Each named turn below is shown by a few rows before and after it. Which turns, in which order, take the first row of each later pair to the second? The first pair is answered.
A:
[-31   1  14  -5 -16 -10   1  10   4  15   0   2  -9  -2 -15  -8   1  -4
   5  -8  16   2 -14   1  10] -> [-24  -2  10  -8 -12  -4  -1   4  -2  19  -1  -6  -1  -1  -6   3  -8  -3
  10 -11  24   7  -9   1  22]
[ -1  -6  -6   9  14 -11 -13 -30  -9   8   3 -15   7 -10 -20   6   0   6
 -29   6  16   2  12  21 -16] -> [-19  -3   7  10   0 -19  -5 -13   8  -6   2 -11  -7  -9 -33  -7   8  14
 -26   0  -2   3  -8  18 -27]
[  8   2 -12  -3  -4  -4   1  21  -3   2 -13   6 -14  -1  10   7 -23   6
  21  -1  -7   4 -19 -23   2] -> [ 19  -2 -19   0   6   2  -7   5 -16  12 -11   8  -4  -4  16  14 -27  -1
  15   7   6   0  -3 -18   5]
[-10   9  12   7   2  -8  11  -7 -12   3  -3   7 -16   0  -3  20  10  -1
 -13   3  -4  -6   4   0 -12] -> [-14  11  14   5  -4  -9  17   1  -8   1  -6   2 -18   3  -3  22   6   5
  -4  -5  -7   0  -6  -2  -9]
S:
[-17   1  -9   1  -6  -1  15  -7   7  -8  10 -12  26   1   5 -10   5  -6
   0  -7  24   7  -2   7   6] -> [-24   2  -2   4 -15  -5  10  -1  12   1  17  -3  11   1  -2 -17   4  -7
   5  -7  23   5 -17   1   2]
[  6   2   4  -9  -5   0  33   5  16 -20   7 -15  18   9  17  -4   4  -4
  -5   5  -7   7  15  18   1] -> [ -1   0   6  -9  -9  -1  34   4  17 -13  11 -16  20  11  13  -9   1  -4
   0   2   4  12   6  16   8]
[ -4 -11 -11   9   9  -4 -19 -22 -13  24   8   2   2   1 -10 -11   5 -16
 -11  12  37   2  11   7  -5] -> [ -6 -10  -6  11   4  -6 -23 -17  -9  28  10   9  -7   0 -15 -15   4 -17
 -10  12  33  -1   2   4 -10]
R:
[ 17  -2  -7   0  10   8  -6  -8 -10   9  -1   4   3  -2  12  10  -8   0
  -1   0   2  -2  11  -2   6] -> [  1  -7 -10  -3   9   0  -2 -11 -15  16 -11  -3   3  -4   0   8  -2  -1
  -1  -4  11   3   5   0   4]
[ 21   5   8 -11 -11  13 -22   5  -6   9   5  15  -2   3   8  23 -20   4
  14   4 -31  -3 -18 -15  11] -> [ -4  -1   6 -11 -12   1 -26  -8 -17  33  -3  12  -4  -2 -10  16 -16  -3
  14   2  -6   3 -28 -14  13]
[ -5   1  -5  11  -7  15   4 -14  -5  12  15   8   7  -2   6 -21 -21   3
  20  -6  13   3   5  -4   3] -> [-21  -1  -8   8  -9   7  12 -12  -7   6  -3  -3   8  -5  -3 -23 -12   5
  20 -12  13   7   2  -1   0]
Then:
Each pair is 2 to 3 turns apart.
[ 19   4   7   1  -2   9 -16   5  -5   7  11  11 -11   1  12   6  -5   7
 -10   7  -9  -2   4  -8  -1] -> [  2  -1   7   2  -2  -2 -20  -3 -14  23   0   8 -18  -4  -2   3  -1   3
 -10   8   2   3  -2  -4  -4] : R then S
[-27   7  -2   2  14 -14  -7 -23 -10  36  -2   1 -11 -11  -8   1  26  -1
  -4   9  25   6  -3   2   3] -> [-29  14  -1 -12   7 -11  19  -1   0   2 -21 -23   1  -8  -1  12  30  18
   9 -13   4  21  -2  -2  12] : R then A then S
[ 16   5   9   5   7 -10 -20   6 -11 -11   8   7  -7 -12  -1   6   4  -7
  -9   9   5 -21  26  -9   0] -> [  5   6  17   5  -1 -13 -21  13  -5  -5  12  12 -16 -10  -9  -3   5  -9
  -6   8   5 -20  10 -16  -3] : A then R
[ 22   8   2   4 -11   4   3  11  17 -16   9  12 -11   0  11  -5   1   8
 -12   8 -27  -4   5  -2  -4] -> [ 35   3  -4   0  -8  13   6   6   9  -8   7   3  -3   1  22   6 -12   7
  -2   3 -17   2  11  -4  13] : A then A
[ -5  -2  -5  -5  -7  -2  -2   8  -5 -18 -14 -15   9  -1 -17  -5   0  -6
  15  -5  17  10  -3  -7  18] -> [ 21  -1  -2  -2  -4  11 -13   8   1 -16   8  -2   8   4   2   0 -12  -8
  14   5  10   1   3 -11  20] : R then R
[  9  -1 -12  -2  20   3   8 -11 -12 -19 -11  -7  19  -5   3   8   6  -3
 -16   6  -1  -3  25  14  -5] -> [  6   8   4   2   0  -1   7  13  15 -26   9  13  -5   1  -2 -11   8   2
 -11   6 -26 -11  -1   2 -19] : A then R then A
[ -6  -5  -9   4  17  10  18  -6  -1 -17 -20 -19  12  -8   4   5   9  -4
 -12  -7  25  11  17  13  12] -> [ 22   2   0   5  10  27  11   5  16 -20  11  -2  10   1  24   1  -7  -2
  -4  -3  15   4  10   4  18] : S then R then R
[ -2   7  11   2 -10  -3   8  20  23 -18  11  14  -4  10   1 -13   7   7
   6  -5 -11  -4 -16  -8  -2] -> [ -1  -2   9   7  -4  -6 -13  -1   7  18  20  25 -11   5  -5 -14  -2  -6
   1   9  11 -12 -18  -6  -1] : R then S then R
[  2   1 -11  -4   5  16   4   3   8  -8   8  -5  19   4  14   5 -15   6
   5  -7   6  13   6  -6  11] -> [-16  -2 -10   1   7   3  -7 -12   4  12  10   4  12   0  -5  -9  -8  -7
  -7   1  25   6  -1   0   1] : A then R then S
[  8  -2   6  19 -24   3  23  30 -10 -34  -3 -17  10  -3   1  15  10  -5
  -7 -12 -41  12  30  26 -12] -> [  8  -3  -5  19 -13   7  22  12 -17 -25  -1 -26  30  -1   8  17  10 -12
 -11  -9  -9  16  42  37  -2] : S then A
[  9   1   1   1  10   6 -23  11 -25  -1  -6  -5 -16 -19   2  22  -6 -24
  -7  14 -15 -12  -2   3   1] -> [  7  -1   4  -5   0   7 -15  20 -20  -8 -11 -13 -17 -17   6  24 -11 -17
   9   1 -18  -2 -12  -6  11] : A then A then A
[ 21  10  11   9 -12  -1 -12  -9   7  23   9  18 -16 -15  15  -7   7  -9
   2   9  -5 -14   0  -4  -5] -> [ 22  11  11   4 -18   0   0   6  12   2  -2  11 -17 -14  19   1   7   5
   9  -3 -25  -8  -1  -8  -2] : A then S then A
[-14  -7  -8  23   3   0  17  -2  -5  -9  -1  -1  10  -7 -14 -13  25 -10
 -14  15  11  -6  10   2 -17] -> [  2  -6  -4  11  -8  12  34  18   4 -24  -1 -16  13  -1   7   3   8   3
  12  -4  -2   9   3 -14   9] : R then A then A
[ -9   2   5  -3 -10  -8  16  10  24 -11   1  -3  -9  -8  -6  -5   7  -2
  12 -12   7   8 -13  -1 -10] -> [  3   0   4  -8 -11  -1  14   9  21  -4   3  -7 -10  -6   7   6  -3   1
  22 -15   8  12 -12  -8   3] : A then S then R
[  8  19 -32 -13  13   3   6  -4 -10   6   0   0  -1  -8  13  33  -5  11
   4  -6 -10   3  26 -11  10] -> [ -2  15 -29 -11   9   0   0 -13 -12  27   7   1  -1  -6   6  26 -14   4
  10  -6  12   7  14 -15  16] : R then S
[-18  14   0 -12  -5   3 -11   0   9  23  -3   7 -28  -6 -13  -4   9  -7
 -18  20   4  -8  12   6 -33] -> [ -3  20  -7 -16   3  15   2   5   8  -6 -10  -5  -9  -3   2   6  13   3
 -20  17  -9  -7  34  12 -31] : R then R then S
[ -8 -11  -5   1  15   2   1  -5 -15  11   7   7  13   2   3   8  -5  10
  14  -5  24  15 -13 -10  12] -> [-19  -6   0  14  15  -7  -6  -5  -9   4  10  23   2   0 -13 -11  13   5
  -6   6  13   1 -16  -2 -14] : A then A
[-17   0  -7   8   5 -17 -14 -18 -12  27  12  16 -10  -3 -16 -23  10  -5
 -12  17  12  -9 -13   7 -25] -> [  5  13  -4   6   6  -5   6  10   7 -28   6  11  -4   1   1 -14  20  15
 -15   9 -36 -10   3   7 -33] : R then R
[ 36   0   4  -3   0  20 -23  -8  -4  27  25  20 -16   4  15  11 -24  -5
  10  15  -6  -9   3 -17   6] -> [-10 -11  -5  -6   2  -5 -15 -23 -24  49  -5   1 -12  -6 -20   6 -11 -11
   9   8  30   5  -6  -9   6] : S then R
[  0  -9  -1   8  21   3  -1 -17  -4  12   2  -7   3   2   8  -1   8 -16
  -3   6   7  -5  23   9  -3] -> [ -9  -2   8  13  14  -4   2  -2  11  -1   3   2  -7   4  -1 -14  20 -11
  -8   9 -13  -9  13   8 -17] : A then R
[ 18   5   4  -6  -9   9   6  13  11  -3   9   0  -1   8  16   6 -14   7
  16  -7 -13   9 -11  -7  14] -> [-14  -2  -9  -6   0  -7  14  -3 -10   3 -22 -20  10  -2  -8   6   3   5
   6  -9  10  18  -1   7  10] : A then R then R
[ 26  -1   5   5   4   9 -20  -3  -4  10  14  16 -13  -4  12   9 -12  -4
  -3  16 -14 -14   1  -8  -2] -> [  7  -5   0   8   8   0 -24 -17 -16  27   5  13 -13 -10  -3   4  -7 -12
  -8  19   7 -11   0  -2  -3] : A then S then R
[  1  -2  -3  -7  -9 -13  16   0  -8 -13  -8  -4  -6  -4 -16  10  10  -8
 -25  -6 -18  -6   0  -3  -8] -> [ -4  -6  -3  -4  -6 -15   6 -10 -15  12  -1  -2 -10  -4 -22   8   4 -18
 -23  -1   3  -7  -7  -5  -1] : R then R then R
[ 13 -10 -10   9   6  11   6   1  -5   4 -11  -2   7  -4   5   7 -11   4
   5  -9  -1  -2   1 -12   6] -> [  1 -10 -12  15  10   3   5  -5  -7   1 -19   0   6 -10  -5   2   2   2
  -7  -6  -3  -5   5  -3  -6] : A then R then R
[ -5   2  -6  -7  10   4  20   4  -8 -35 -30 -24  20 -12   1  11  15  11
 -11  -9 -14   0  21  12   5] -> [  7   2  -1  -9   5  21  18   2   7 -19   7 -17  35   5  23   2  -7   5
   8 -13  21   5  10   4  35] : S then R then S
[ -1   6   3  12   6  -8 -14  -1  -2   4   1   1 -10 -15  -9 -20   9 -18
   3   8 -18   3  22 -11 -20] -> [  2   4   9   9  -4  -4 -16   2   3  15  10   2 -16  -9  -6 -21  -5 -15
  18   4 -15   9   6 -21  -9] : A then R then R
[-24   1  -8  -2   6  -9  11  -6   0 -17  -7  -6  17   3 -12 -17  23  -6
 -17   5  22  -4   5  21 -10] -> [ -7   9  -2  -2   1   2  15   8  15 -36   2  -3  16   7  -1 -16  21   3
 -14   5  -2  -8   6  15 -12] : S then R
[ 10   2  18  14 -10  -6   3  19   7 -11  -2  19 -23   5   6  -3 -23  25
   6 -12 -24  11  12 -32  -7] -> [ 19  -6   5  16   6   1 -12 -13 -15  22   3  20 -11   4  13   7 -34  13
   1  -1  13  11  27 -26   3] : S then A then R
[  7   2 -15   8  10  -7  -5   3  -8   1   5   4   2  -2   9  -1 -12   6
   6  11 -16 -10  -1  -6   4] -> [  1   1 -11  10   6 -13  -8   2  -6  10   6   7  -2  -3   4  -8 -11   3
   6  10 -10  -9  -9  -8   1] : A then A then R
[ -8   5  18  -8  -8   4   7  22  22  -5  -2   7 -22   3  16 -13  13   0
  18  -7 -11  -3 -22 -20   3] -> [ 12  -2   1  -6  11  15 -12  -8  -3  24   6   6  -3   1  31   1  -1 -15
   7   8  26  -7   5 -11  18] : A then A then S
[  5 -10  10   5  11   3 -25  -7   4  20  -2   8   5 -11  -1   7   2  13
  -6  -6 -12 -23  16  -8 -23] -> [ -2 -10  17   4   3  -1 -23   0  13  20   0  10  -3  -9  -8   1   2  15
   0 -11 -17 -21   2 -12 -23] : A then R
[ 21  -9   5   8   8   9 -17 -12   2  21  13  16 -16   5  10   5  -7  -7
  17  13   2 -10  -2   1   2] -> [-19  -5   6   4   2 -13   6   3   9 -11 -21  -1 -19  -2 -16  -5  23   4
  13  -3 -15  -3 -11   9 -18] : A then R then R
